(in the rows, 128 means zero)
One turn moves each row of this set onto another row. After a few examples, where does it send each row asked below?
zab: [134 109 121 109 108 124 115 136 155  92 122 120 138 148 142 110 148 127
 140 126 126 142]
tuze: [135 110 136 118 115 141 130 129 155 105 131 134 148 153 139  93 139 124
 136 128 128 135]
Vup: [120 109 112 120 119 144  95 127 143 103 108 131 175 101 118 101 137 128
 134 145 135 154]
tuzo: [101 116  91 120 124 133 119 168 148 105 125 137 157 141 126 121 147 139
 147 133 141 135]
les: [128  88 110 106 124 122 120 150 129 105 118 120 156 113 113 117 135 126
 167 128 132 152]
mokur: [145 120  99 131 118 132 113 150 129 135 126 165 147 115 124 117 134 141
 126 131 122 138]
zes: [117  89  99 139  96 135 111 139 137 134 123 136 146 155 139 122 127 154
 158 152 129 143]
perek: [118 117 100 110 131 144 107 138 158 112 109 130 163 128 156  95 153 133
 151 154 136 164]
vazaz: [100 108 111 112 141 153 119 145 138 123 125 132 165 129 160 107 129 133
 136 117 142 145]
Deko: [137  93 115 124 132 140 126 133 147 121 123 138 175 123 108  96 132 118
 163 141 133 152]
nep: [105 113 124 106 113 141 113 149 122  98 118 137 162 106 108  99 136 135
 143 150 130 148]
Rumaz: [123  78 118 125 111 146 109 126 127 142 112 127 141 137 155 111 127 163
 152 135 126 139]
Desa: [115  96 117 110 138 143 123 147 116 114 138 133 163 144 118 103 130 123
 172 134 126 159]
zoki: [145  99 122 147 123 165  99 139 131 131 116 145 142 124 150 108 136 161
 146 125 115 146]
lesip: [116 110 121 108 137 145 129 152 150 113 106 138 153 116 126  88 158 151
 148 142 138 129]
tuvib: [108 110 111 127 138 161  90 127 130 108 123 139 178 128 122 100 133 130
 134 131 133 152]
feko: [134 109 119 115 118 131 108 132 155  92 123 121 138 158 144 110 151 128
 141 122 126 141]
bupod: [135 100 127 134 102 148 119 161 121 126 121 144 132 112 141 117 131 163
 149 130 114 141]
pofi: [138 122 100 111 117 129 106 151 113 131 127 152 138 114 147 120 131 141
 133 131 118 157]
Gesa: [ 95 112 110 111 131 147  93 148 113  92 124 132 161 131 114 111 139 139
 144 131 128 150]
tiz: [134  87 104 119 150 142  97 129 136 109 116 122 165 135 122 108 142 127
 168 120 131 158]
Miv: [140 124 106 113 135 144  99 142 110 129 125 159 136 128 143  99 145 149
 141 143 109 160]
Vuru: [126  90 105 135 100 139 107 131 141 133 112 135 143 150 139 107 140 159
 164 164 124 147]
sadu: [130 112 106 144 108 152  98 158 123 119 129 145 135 144 148 122 136 156
 158 141 111 159]
Lepup: [151 119  98 128 137 141  95 142 129 126 116 161 141 126 122 107 154 153
 136 134 116 141]
kabe: [127 111 139 110 117 141 131 135 145 102 136 133 141 159 141  95 141 128
 140 128 124 137]
ses: [125  78 120 129 110 141 116 135 132 136 109 131 137 135 133 111 136 171
 154 135 128 123]
riter: [149 109 107 152  97 144 104 149 147 125 115 148 143 121 137 116 138 152
 151 151 116 152]

kabe turns into feko
ses turns into zes
Miv turns into Lepup
Now these:
Desa turns into tiz
Vup turns into nep
sadu turns into zoki
tuzo turns into vazaz

